In the data rows, zero lies at 4.5, halfway between 4 and 5.
Here are some points, one per row:
[4 4 4 4 5 6 7 5 3 2 4 3 2 3 4 4 6 5 4 4 3 3 4 5 4 4 8 6 9 6 2 4]
[5 3 4 4 4 4 4 4 5 7 5 3 4 3 4 4 4 5 6 4 7 4 4 5 8 9 3 4 4 4 4 3]
[3 5 7 4 3 4 3 3 3 3 3 5 3 5 5 5 7 6 5 7 7 8 6 6 5 4 4 4 4 3 4 4]
[4 3 4 3 5 5 5 9 9 4 3 3 4 4 4 5 2 6 7 8 5 2 3 4 3 3 3 5 4 4 5 6]
[4 7 5 6 5 5 9 9 3 3 4 4 3 5 5 4 3 4 4 3 3 4 5 4 5 4 3 4 7 5 3 3]
[5 6 8 7 3 5 5 6 5 2 9 6 9 3 3 5 3 5 5 3 3 3 3 3 5 6 6 4 1 2 3 3]
[6 4 3 3 4 4 3 4 5 4 5 4 4 3 8 9 6 5 3 4 5 4 4 4 4 4 3 4 6 7 6 2]
[4 3 3 4 4 4 5 3 6 5 9 2 3 4 3 3 4 4 4 5 4 7 4 7 9 4 2 4 4 4 4 3]
[4 3 3 4 5 4 4 4 4 8 7 4 3 4 4 4 4 5 5 5 6 5 4 6 9 6 2 4 4 4 4 3]
[2 6 6 4 5 3 3 2 3 2 4 4 4 5 6 5 8 7 6 8 5 5 6 4 4 5 4 4 4 3 3 4]
[3 3 3 4 6 6 8 8 6 4 4 3 4 3 4 4 3 2 5 7 8 8 2 2 3 3 4 4 4 4 5 7]
[4 3 2 4 5 4 5 4 6 4 4 5 4 4 8 8 3 3 3 4 3 4 3 5 5 5 6 9 6 1 3 4]
[5 5 8 6 3 5 5 5 3 9 8 6 5 2 4 4 5 4 3 4 4 3 3 4 2 4 7 7 2 2 3 2]
[5 5 5 5 4 4 4 6 5 9 8 5 3 5 4 3 3 3 3 3 3 4 5 4 5 4 5 6 4 5 5 3]
[9 2 4 4 4 4 4 4 4 3 3 4 4 4 4 5 5 4 4 4 4 8 7 6 3 4 4 4 3 4 5 6]
[4 4 7 9 9 5 2 3 4 3 3 4 5 5 4 4 3 4 4 4 4 4 4 3 4 4 4 4 3 8 4 4]
[4 4 3 5 3 4 3 3 4 4 4 6 7 8 3 3 4 4 4 4 7 6 4 4 4 5 5 9 5 4 3 3]
[3 3 5 4 5 3 5 7 3 5 3 3 4 4 3 5 6 6 3 3 3 4 4 3 5 4 5 5 4 4 9 9]
[9 9 5 3 4 4 3 4 5 4 3 3 4 4 3 3 3 4 4 6 8 4 3 4 3 3 4 4 5 4 4 4]
[5 6 7 4 3 4 3 4 3 4 9 9 2 3 3 4 4 3 6 7 4 3 3 4 3 4 5 3 5 5 5 7]
[9 5 5 4 3 4 3 5 4 4 4 3 4 4 5 3 5 4 3 5 6 7 8 2 3 3 4 4 5 4 4 5]
[6 3 4 3 3 4 3 4 4 4 4 5 4 5 6 9 6 4 3 4 5 4 3 5 3 5 5 4 9 6 5 3]
[4 4 9 9 5 4 3 3 4 3 3 3 4 3 7 3 3 3 5 4 4 4 4 4 4 4 4 7 7 7 4 4]
[4 5 4 7 8 9 2 3 3 3 3 5 4 5 4 4 4 4 4 4 3 5 4 4 4 4 4 4 5 4 6 4]
[4 3 3 4 5 4 5 3 5 8 5 5 3 4 4 3 5 6 3 7 7 4 4 5 9 6 3 3 4 4 3 3]
[3 4 3 4 5 4 7 6 4 2 4 3 3 3 4 3 7 6 4 3 3 4 4 4 3 5 6 6 8 8 6 3]
[4 4 5 4 4 5 4 2 6 7 6 3 4 4 4 4 5 6 3 3 3 4 4 4 4 4 5 4 6 4 5 9]
[3 3 3 3 4 5 4 6 3 5 5 4 4 6 7 8 5 3 4 4 3 4 5 3 5 4 7 7 7 4 2 4]
[7 6 3 3 4 3 4 3 4 5 4 3 5 4 9 8 7 3 4 4 4 3 3 4 4 4 4 4 4 4 8 3]
[3 3 3 4 5 4 4 6 3 8 7 4 4 3 4 3 4 3 5 6 4 6 4 9 8 2 4 3 4 4 5 3]
[3 5 5 4 5 4 5 3 8 4 3 4 4 3 3 5 6 4 5 2 3 4 4 3 5 4 5 5 5 4 6 9]
[3 4 5 6 3 4 4 6 5 7 4 3 4 4 4 5 6 7 2 3 4 4 3 5 3 5 5 4 4 6 4 9]
[5 5 5 4 4 5 4 5 5 4 3 3 3 2 4 4 4 5 4 7 5 4 5 5 6 9 9 3 3 4 4 3]
[3 5 4 5 4 4 4 3 5 8 5 3 3 4 4 4 6 6 3 3 3 4 4 4 4 4 5 5 3 6 5 9]
[4 4 5 5 4 3 5 4 4 5 7 9 6 5 5 4 4 4 4 3 3 3 4 4 5 6 3 4 4 3 6 6]
[2 3 2 5 5 4 4 4 5 5 8 8 4 3 4 4 4 4 4 3 7 4 9 7 2 3 3 3 4 5 5 4]
[8 7 4 3 3 3 4 4 3 4 5 7 5 7 4 4 3 3 6 5 3 3 3 4 4 4 3 4 5 4 8 7]
[5 5 3 5 4 4 5 5 5 5 3 3 3 3 3 4 4 4 6 4 6 4 4 6 4 9 5 3 4 3 4 4]
[4 6 4 8 3 7 9 5 2 4 4 3 4 5 5 4 2 4 4 4 3 5 4 4 4 3 4 4 5 6 4 3]
[3 6 5 7 3 4 4 3 2 3 4 4 5 5 4 7 5 9 5 6 6 4 4 5 4 4 4 3 3 4 3 4]
[3 2 3 5 4 6 9 7 9 3 3 4 3 4 4 4 4 3 4 7 9 2 3 3 3 3 3 4 3 5 5 6]
[7 4 3 4 4 4 3 3 4 4 4 5 4 5 9 9 9 3 3 4 4 3 3 3 4 4 4 4 5 5 5 4]
[4 3 4 3 4 3 3 4 3 5 3 7 6 9 4 3 4 3 4 4 5 5 7 4 4 6 7 7 3 3 4 4]
[8 5 4 4 3 4 3 5 3 4 4 5 5 6 9 9 3 5 4 3 3 3 3 3 4 4 4 4 3 6 5 6]
[4 4 3 4 5 4 5 4 5 4 6 7 9 6 2 3 3 4 3 5 2 5 4 4 5 5 4 5 5 7 4 3]
[4 5 5 3 5 3 5 6 4 5 2 3 3 3 4 4 4 4 4 6 6 4 7 5 6 8 7 4 3 4 4 3]
[4 5 6 4 4 5 3 7 7 8 5 3 4 4 5 5 3 2 2 3 3 5 4 6 5 4 5 4 5 6 4 4]
[4 3 2 4 4 4 4 4 4 2 4 7 4 8 7 3 4 3 4 5 4 5 4 4 6 8 9 3 2 3 4 4]
[5 3 3 4 4 4 5 6 9 5 4 4 4 4 4 4 4 9 9 4 3 3 3 3 3 3 4 4 4 3 5 3]
[3 4 4 5 3 4 5 5 5 4 3 3 4 2 4 4 5 6 4 3 3 4 4 4 4 4 5 7 4 7 9 4]
[4 5 5 4 4 4 4 3 4 2 2 4 5 4 5 4 5 5 6 4 6 5 5 9 7 3 3 3 4 3 4 5]
[5 3 3 4 4 3 6 6 6 9 2 4 4 4 4 3 5 9 8 7 2 3 3 4 2 4 4 4 4 5 4 4]
[9 9 3 4 4 3 4 4 5 4 4 3 4 4 4 3 4 4 4 5 8 8 3 3 3 3 4 5 3 5 4 4]
[3 4 4 5 3 3 3 3 4 5 2 8 7 6 4 2 4 3 5 3 7 7 4 4 5 3 6 8 8 4 4 3]
[4 3 5 3 3 5 3 4 3 5 4 7 9 6 3 3 4 4 3 5 6 4 4 4 5 4 6 5 7 6 3 3]
[9 4 4 5 4 4 4 4 5 4 4 3 4 5 4 4 5 4 3 4 5 9 8 3 3 3 4 4 4 4 4 5]
[4 5 6 3 5 4 5 6 7 3 3 4 3 3 3 5 3 5 5 3 7 6 6 5 6 5 7 5 3 3 4 2]
[3 4 4 4 4 5 4 6 5 3 4 3 3 4 3 5 5 8 2 3 3 4 4 3 5 5 5 5 6 5 8 9]
[5 8 6 3 4 3 4 3 4 4 7 7 6 1 4 3 4 4 5 6 4 4 3 3 4 4 4 4 4 6 4 8]
[4 4 3 3 5 4 4 4 6 6 5 4 4 3 4 4 5 3 6 6 4 5 6 3 9 8 3 4 4 4 4 4]
[4 3 7 9 9 6 2 3 4 3 3 4 4 6 4 4 4 3 4 4 4 3 4 4 4 4 4 3 7 3 6 4]
[6 3 3 3 4 4 3 4 5 4 5 4 4 4 6 9 5 4 4 4 4 3 5 4 4 5 3 7 7 8 2 3]
[5 5 4 4 4 5 4 5 5 5 3 4 4 2 4 4 5 4 5 5 4 5 4 5 7 9 6 3 4 3 4 4]
[5 6 3 4 4 3 3 3 4 4 4 4 4 5 6 9 9 2 4 4 4 4 4 3 3 4 4 4 5 7 7 3]
[3 5 6 2 4 4 4 5 4 5 4 7 7 8 8 4 3 4 4 3 4 3 4 5 5 5 3 3 3 5 4 6]
[4 5 4 4 4 4 4 4 3 3 2 4 4 5 3 5 5 6 4 6 3 6 6 9 8 3 3 4 3 4 3 6]
[4 5 6 6 4 6 7 7 6 5 3 4 5 4 4 6 9 4 2 3 3 4 4 4 4 4 4 4 2 3 4 4]
[3 4 4 3 3 4 3 4 4 3 5 5 6 9 4 3 4 4 4 5 5 6 4 6 3 7 4 9 3 5 3 4]
[9 5 4 3 3 3 4 4 4 4 4 7 4 7 8 3 3 5 3 4 4 2 3 4 4 4 3 3 5 6 7 6]
[4 4 4 4 3 4 3 6 3 6 4 3 3 3 3 4 4 4 6 5 4 6 4 5 7 9 6 3 3 4 4 3]
[4 4 9 7 9 3 3 3 4 4 3 4 4 4 6 3 3 3 4 4 5 4 4 4 4 4 5 5 4 8 4 4]
[2 3 3 4 5 4 4 4 6 4 6 9 6 2 4 4 4 4 4 5 4 9 9 7 1 3 3 2 4 4 5 3]
[4 4 5 6 7 9 5 2 3 4 3 5 5 4 6 3 3 4 4 4 4 5 4 3 4 4 4 4 4 6 5 4]
[4 4 6 6 5 9 9 1 3 4 3 4 4 6 5 3 3 3 4 4 4 4 5 4 3 5 3 4 5 5 6 3]
[3 3 3 5 4 5 4 5 4 7 8 6 3 4 3 4 4 3 6 4 6 3 9 6 7 2 3 3 4 4 4 4]
[5 5 8 5 4 6 5 7 8 6 3 5 3 4 5 3 4 4 3 3 4 4 5 3 5 3 5 6 6 4 2 2]
[3 3 3 4 5 4 4 5 4 5 9 6 3 3 4 4 4 5 4 4 5 7 9 8 3 3 3 3 4 4 4 4]
[3 3 3 5 8 7 7 7 2 4 4 4 4 2 4 5 3 3 4 6 9 9 2 1 3 3 4 3 4 4 4 9]
[2 6 4 4 4 3 3 5 4 4 6 3 7 9 9 2 3 4 4 3 4 4 5 4 4 5 3 3 4 2 4 7]
[4 4 9 9 7 2 3 3 4 3 3 3 4 6 4 4 3 3 4 5 4 4 4 5 3 5 4 5 6 6 5 4]
[6 5 4 3 4 4 4 4 4 4 3 2 6 4 5 5 4 4 5 3 5 6 9 7 3 4 3 3 4 4 4 7]
[4 6 7 5 4 4 7 5 7 8 3 4 4 4 3 9 5 2 3 3 2 4 5 5 4 5 5 3 4 3 5 3]
[4 4 4 5 4 4 4 3 4 8 8 5 3 4 4 4 5 5 4 3 4 4 3 4 4 5 5 4 5 5 4 8]
[5 4 4 3 7 6 8 4 2 2 4 3 3 2 4 5 4 6 4 4 3 2 5 5 4 5 8 9 7 2 3 4]
[4 7 7 6 5 5 5 6 7 8 5 6 2 4 4 4 4 4 3 3 4 4 4 4 3 4 5 6 5 2 3 2]
[3 4 6 4 3 4 3 3 2 2 4 5 3 5 5 5 6 8 8 6 6 8 4 3 5 4 3 4 4 3 4 3]
[5 3 3 4 4 5 4 5 7 6 4 3 4 4 4 3 7 9 9 6 3 3 3 4 2 3 5 4 4 4 4 4]
[7 6 5 3 4 4 4 3 4 3 9 6 5 4 3 3 4 4 6 6 5 2 3 3 3 4 4 4 4 5 6 7]
[6 3 4 4 4 4 4 4 4 3 3 4 6 3 5 4 4 5 4 4 5 7 6 9 4 4 3 4 4 4 4 6]
[4 4 9 1 8 7 9 3 3 4 3 4 4 5 5 4 3 3 4 4 4 5 4 4 4 4 4 4 4 6 5 3]
Along one direction, these points spread out more than along any other. Take the direction at right angles to it along which they spread out most. Go by this last direction. For each point below, how far along it does it lie, from 0 to 99? The average is 50, and the first point in the table lies past the average. One standard deviation of the points above along it is 16.
[4 3 5 4 4 3 4 3 4 4 5 4 9 5 4 2 4 3 4 5 6 5 5 3 4 4 6 7 8 4 4 3] ~ 36
[5 5 5 5 8 5 8 9 4 3 4 5 5 4 3 5 9 6 2 2 3 3 3 4 5 4 3 3 3 3 2 4] ~ 74
[5 4 4 4 3 5 4 4 4 3 3 3 5 6 4 4 6 3 6 4 6 3 7 9 7 3 3 4 4 3 5 6] ~ 37
[3 3 3 4 4 5 7 8 6 5 3 3 4 4 4 4 4 2 5 9 6 3 3 4 2 3 4 4 5 4 5 7] ~ 77
[4 3 3 4 4 5 5 6 9 6 3 3 4 4 4 3 6 3 9 6 2 3 3 3 3 3 4 5 3 5 3 5] ~ 76
[4 3 4 4 4 3 4 3 4 3 5 3 7 9 5 3 4 4 4 4 6 5 4 5 6 5 9 4 2 4 4 4] ~ 31
[4 5 6 4 4 4 4 3 5 5 9 5 4 6 3 5 3 5 3 4 3 4 4 4 4 5 5 3 5 3 6 6] ~ 43
[3 5 4 7 9 8 3 3 4 4 3 3 5 6 5 3 3 4 4 5 4 3 5 4 4 4 4 4 4 6 5 4] ~ 54
[6 8 4 4 3 3 4 3 3 5 4 9 5 6 3 4 3 4 6 5 4 3 3 4 4 4 3 4 5 5 7 7] ~ 27
[4 3 3 3 3 4 4 4 5 4 5 3 4 6 6 9 5 4 4 4 4 4 4 4 4 4 7 6 7 7 2 3] ~ 45
[3 4 4 3 3 5 4 8 4 2 4 3 3 3 3 4 7 5 4 3 4 4 4 4 5 5 4 7 6 9 8 3] ~ 65
[4 3 3 3 5 5 4 5 4 8 4 3 4 4 4 5 5 9 9 5 3 3 3 3 3 3 5 4 4 4 4 4] ~ 68
[3 5 6 5 3 3 4 4 4 3 2 4 4 4 5 6 4 6 4 7 3 8 9 5 9 3 2 4 3 4 4 4] ~ 40
[4 4 3 4 4 4 4 4 4 4 5 5 9 8 2 3 4 4 3 5 4 3 5 3 4 6 4 4 7 4 4 3] ~ 33
[3 5 5 6 3 3 4 3 2 3 3 5 4 4 4 6 6 6 7 7 7 6 7 4 6 3 4 4 4 3 4 4] ~ 38
[5 4 4 4 4 5 4 5 6 4 6 9 8 3 3 3 3 4 3 3 3 4 3 4 6 4 5 5 5 5 4 4] ~ 42
